181,39,35,221 | 39

-758,-758,-757,162,-758,164,-758
-963,-969,-968,608,-970,598,-972
315,327,324,-830,327,-813,332
| -970

7194,4933,7895,3798,9802,1283,4249 | 3798

38,207,36,44 | 38

694,-547,368,13,-444,653,321 | -444

58,36,17,48,89 | 36

5,23,30,1,21,28,77
93,78,72,98,80,74,27
| 5

-451,-403,-87,73,706
-138,-116,336,-379,-288
-185,-575,-33,-23,-406
| -451

13,-38,29,-11,14
11,12,43,4,-12
19,3,28,-10,4
| -12
---
[-20 -21  32 -19  18] Answer: -21
[ 21  10 -34  14   5  31  12] Answer: 10
[ 30  24 -25 -20  32  -8  15] Answer: 24
[ -9 -35   6  24] Answer: -35
[ 14 -24  24   6 -11 -13 -30] Answer: -24
[-30   3  15   2 -18 -19] Answer: 3
[ 15 -13  37  14  16] Answer: -13
---
[-30  -9  -1   8 -14] Out: -1
[ 26 -15  -3   4  -2  22] Out: 4
[ 12   9 -16  -4  27] Out: -16
[  3   1 -31 -23 -11] Out: -31
[-20 -27 -30 -32   3   9  -5] Out: 3
[ -7 -30  -8 -30  -3] Out: -8
[  9   3  -5 -33  14  -2   6] Out: 14
[  0  28   1  14 -13 -22  -3] Out: -13
[  0  -3 -29   8 -22 -13] Out: 8
[-23  31  21   9] Out: 31
---
  9   22  -13   30  -25  -18
 10   28   27    3  -12  -32
=> 30, 28

  3  -33   23    8   32   -7
-18  -27   34    8   15    5
-13   14    3    3   -3    4
=> 34, 32

-17  -24   10   19   26  -36 => 26, 19

-10   20  -32   18
 24  -25  -25   33
 16  -25   19  -20
=> 33, 24

 18    7  -31  -20
  0   -6   22   -6
  5  -17   -1    7
=> 22, 18

  3   25    7  -28   14   10  -34 => 25, 14

 30  -10   -5    1   -2 => 30, 1
---
((-0.280, 1.346, -1.741, -0.854, -0.896, -0.542), (-1.020, -1.077, 0.107, -1.885, -0.455, 0.025)) 0.107
((96.317, -8.635, 175.972, -151.275, -132.444, -184.250), (81.930, -25.526, 86.821, -132.777, 12.938, -76.607), (62.690, 149.331, -37.689, -137.850, -60.448, -101.507)) -37.689
((0.16, -0.01, 0.10, -0.15, -0.08, -0.12), (0.02, -0.20, -0.08, 0.06, 0.04, 0.04)) -0.08
((-13.158, -5.934, 4.656, 17.505, -7.366, -13.960), (-5.336, -1.744, -4.094, -2.666, 3.960, 2.109), (-0.801, 1.400, -2.289, -0.666, 0.846, -1.900)) -2.289
(-0.155, 0.848, 1.254, 0.675, -1.143, 1.725) 1.254
(0.18, -0.09, -0.10, 0.20, -0.15, -0.01) -0.10
---
[[10, 5, -30, -2], [-2, 2, -1, -14], [-5, -16, 17, 10]] >> 10
[[-8, 9, 1, -26], [-7, -16, -35, 29], [-3, 5, 1, 26]] >> 26
[[-28, 20, 15, 32], [-28, 20, 15, 32], [-28, 20, 15, 32]] >> 32
[[9, 26, -7, -10, 18, 28, 21], [22, -2, 13, 16, -3, 14, 29], [-4, -1, -24, -17, -7, 32, 13]] >> 13
[[-22, 4, 28, 23, -1, 1], [-31, 2, -28, 13, -12, -15], [4, 13, -4, 5, 0, 15]] >> 15
[[3, -16, -6, 4, 9, -3, -21], [-7, 1, -18, -13, -4, -7, 5], [25, 15, -10, -26, 33, 22, 11]] >> 11
[[25, -3, 8, -1, 4], [-5, -12, -12, 1, 11], [10, 7, -27, -3, 4]] >> 4
---
array([[  8,  -6, -11,  21],
       [ 34,  15,  -4,  19],
       [  5, -15,  -4,  -7]]) gives -11

array([14, 16, 28, -7, 30]) gives 14

array([ -2,  15, -18,  32, -37]) gives -18

array([[-19,  32, -10,   5,  -2],
       [-14,  27, -23,  24,   9]]) gives -19

array([[-34,  10,  17,  -3,  -8,  33,  22],
       [-19,   8,   0,  -8, -13,  12,   3]]) gives -19

array([-20,  31,   7,   3,  35,  10]) gives 3

array([[ 12,  -2,  28, -12],
       [  5,  -1,  17,  -6]]) gives -6
---
array([[40, 30, 37, 43, 86],
       [57, 51, 26, 47, 24]])
40

array([[37, 75, 42, 86,  9],
       [59, 82, 68, 91, 83],
       [29, 77, 19, 76, 66]])
37

array([236, 676, 623, 751])
236

array([165, 162, 153, 157, 192,  20])
165

array([8205, 2641, 8543, 4932, 3845, 2859, 7534])
8205

array([ 22,   7, -32, -14,  26, -16,   8])
22

array([ 82, 252, 229,   1])
82

array([[26, 16, 32, 14, 30, 34,  5],
       [87, 56,  6,  5, 69,  8, 39]])
26
---
[-125.4   -1.4 -147.1   16.7  -70.6  168.3] value 16.7
[-0.044 -0.124  0.096 -0.130 -0.078] value 0.096
[-1.0 -0.3 -0.3 -0.7  1.6 -1.5  0.3] value 1.6
[ 145.952  189.740 -110.621 -106.717   42.406  117.037] value -106.717
[ 12.251 -13.947 -12.658 -13.631 -14.742] value -12.658
[-0.082  0.177 -0.117 -0.024  0.150] value -0.117
[ 0.107 -0.053  0.020 -0.113] value -0.053
[-1.32  1.04  0.71  0.52  1.49  0.73] value 0.52
[ 11.0  -5.9  -7.4   4.5  13.9 -17.2  -6.1] value 13.9
[ 186.9   -9.1   46.3 -106.9   90.7   95.3  111.9] value 90.7
---
[1.422, 0.318, -0.072, -1.000] ans = -1.000
[[0.037, 0.109, 0.088, 0.059], [-0.084, -0.189, 0.165, 0.052]] ans = -0.189
[-0.52, -1.21, -0.46, 1.41, -0.37] ans = -1.21
[[-5.742, 1.833, -3.164, -14.018, 9.640, 14.899], [-5.101, -2.405, 2.564, -3.493, 6.293, -2.572]] ans = -14.018
[1.464, 1.610, -1.771, -0.259] ans = -1.771
[[175.6, 33.1, -223.5, 188.8, 53.4, 147.9], [160.9, 82.9, -202.2, 53.8, 76.7, 203.7]] ans = -223.5
[1.419, -1.584, -1.544, -0.105] ans = -1.584
---
[[-11 -26  27  19  -6]
 [ -4  12  -4  -6  17]
 [-35  10   8  13  19]]: -4

[[ -4 -21  -3   9 -33  -5]
 [  7 -19   4  13 -37 -18]
 [-10 -20   7  13 -36   1]]: 13

[[ 28  16 -18   3  34 -32  14]
 [ 28  29 -12 -19  16 -25 -15]
 [-17  11  -2  -5  -3   1  10]]: 16

[[ 18  12 -28 -14   3 -12]
 [  0  13 -11  10   5  -9]
 [  1   9 -12   5   1 -21]]: 10

[[ 16  18 -16 -36   0  18  27]
 [-19  12  30  -4 -15  20  12]
 [  7  28   3 -27  -8  11   6]]: -15

[[  6 -15  -2  16   8  11]
 [ 10   6  -5  19 -22 -15]
 [  6 -12   9 -12 -29  -5]]: 19
